In the rows, 128 means zero.
The same turns and mirrors carry the whole set onto itself, and each row onto the other rows of its family. Which rows share a family with each named row? Give them in list order.
These 28 rows form 7 families of 4 rows each.
pak: [ 94 112 122 122 146 126 130  96]
guvav: [150 133  94 104 127 149 127 118]
voge: [134 154 121 133  98 172 100 132]
sema: [ 94 100 144 106 127 131 129 104]
Vuz: [134 149  88 123 137 139 124 109]
lak: [ 92 115 159 116 111 144  90 115]
Riko: [137 136  84 111 127 137 128 118]
gesi: [ 89 114 125 111 136 124 132  94]
besan: [ 93 108 125 112 141 129 136 104]
Lafu: [134 130  97  97 129 129 137 111]
Bov: [141 145  94  98 123 133 105 121]
nafa: [129 151  88 109 127 135 127 107]
lateg: [ 94 117 160 134 105 161 101 120]
Ged: [106 107 120  96 136 116 115 106]
ren: [145 160 114 115 100 165 106 129]
gage: [127 162 125 142 109 170  97 120]
mubat: [125 170 123 129  99 169  99 121]
zoz: [101 109 166 122 111 165 109 116]
zub: [ 89 126 159 142 119 159 102 107]
Nefiv: [ 87 123 161 132 111 163 107 116]
Zibes: [134 144  87 110 132 142 131 116]
Kibos: [129 162 124 130 103 175 103 129]
momaz: [128 152 132 118  98 161  80 129]
megu: [103 129 164 124  98 170 101 122]
narab: [ 96  97 126 114 134 127 131 105]
divul: [ 85 131 160 132 108 158 104 107]
silig: [141 145 134 124 100 180 102 129]
Kudar: [112  95 126 102 137 133 135 105]

Same family as Vuz: pak, gage, zub
Same family as silig: guvav, zoz, Kudar
Same family as Zibes: besan, Nefiv, Kibos
Same family as momaz: lak, Bov, Ged
Same family as narab: voge, Riko, lateg

The same turns and mirrors carry the whole set onto itself, and each row onto the other rows of its family. Which rows share a family with each named row? Give them in list order.
These 32 rows form 4 families of 8 rows each.
gunaf: [145 153 139  87 148 130 117  92]
leman: [153 153 111 131 110 147 101 100]
miguk: [129 138 153 110  94 123  90  71]
tigu: [144 143 156 128 104 131 153  96]
sol: [154 152 105 138 113 142 106  91]
novul: [137 145 150 124  95 125 153  94]
zevi: [113 157 169 132 160 107 119  91]
Zin: [133 141 131 146  93  98  91  93]
das: [125 139 114 154 152 137 126 104]
diga: [ 82 164 142 126 128 106 107 107]
kib: [122 159 124 146 156 121 139 113]
kuram: [129 147 185 131 107 127 122 104]
Depim: [121 147 155 111  98 127  89  66]
nalit: [131 150 122 146 152 118 140 117]
bazo: [118 156 147 109 157 146 137  90]
deto: [109 154 122 128 146 114  76  89]
Suk: [159 144 143 101 138 127 124 113]
zite: [149 160 147  90 145 121 118  93]
rutov: [123 150  93 125 143 118 107  80]
Kiv: [ 92 153 134 156 113 118 104  71]
vovip: [ 98 145 172 118 138 102 123  92]
guf: [169 134 136 131 124 138 121  76]
med: [106 144 139 169 103 114 113  92]
Fim: [102 137 132 167 105 123 110  91]
Tupa: [117 161 129 113 142 138  75  96]
kiz: [130 177 134 163 126 118 140  91]
mibep: [138 140 108 125  90 137 108  93]
Sobug: [135 136 148 144 109 106 153  87]
Tuva: [ 99 144 167 126 140  97 128  84]
Fes: [126 159 164 103  98 107 103  79]
Vut: [114 153 128 132 156 120  76  89]
Kagap: [121 121 144  94 125 126  89  92]

Same family as novul: leman, Depim, nalit, zite, Fim, Tuva, Vut
Same family as gunaf: miguk, tigu, sol, kib, deto, vovip, med

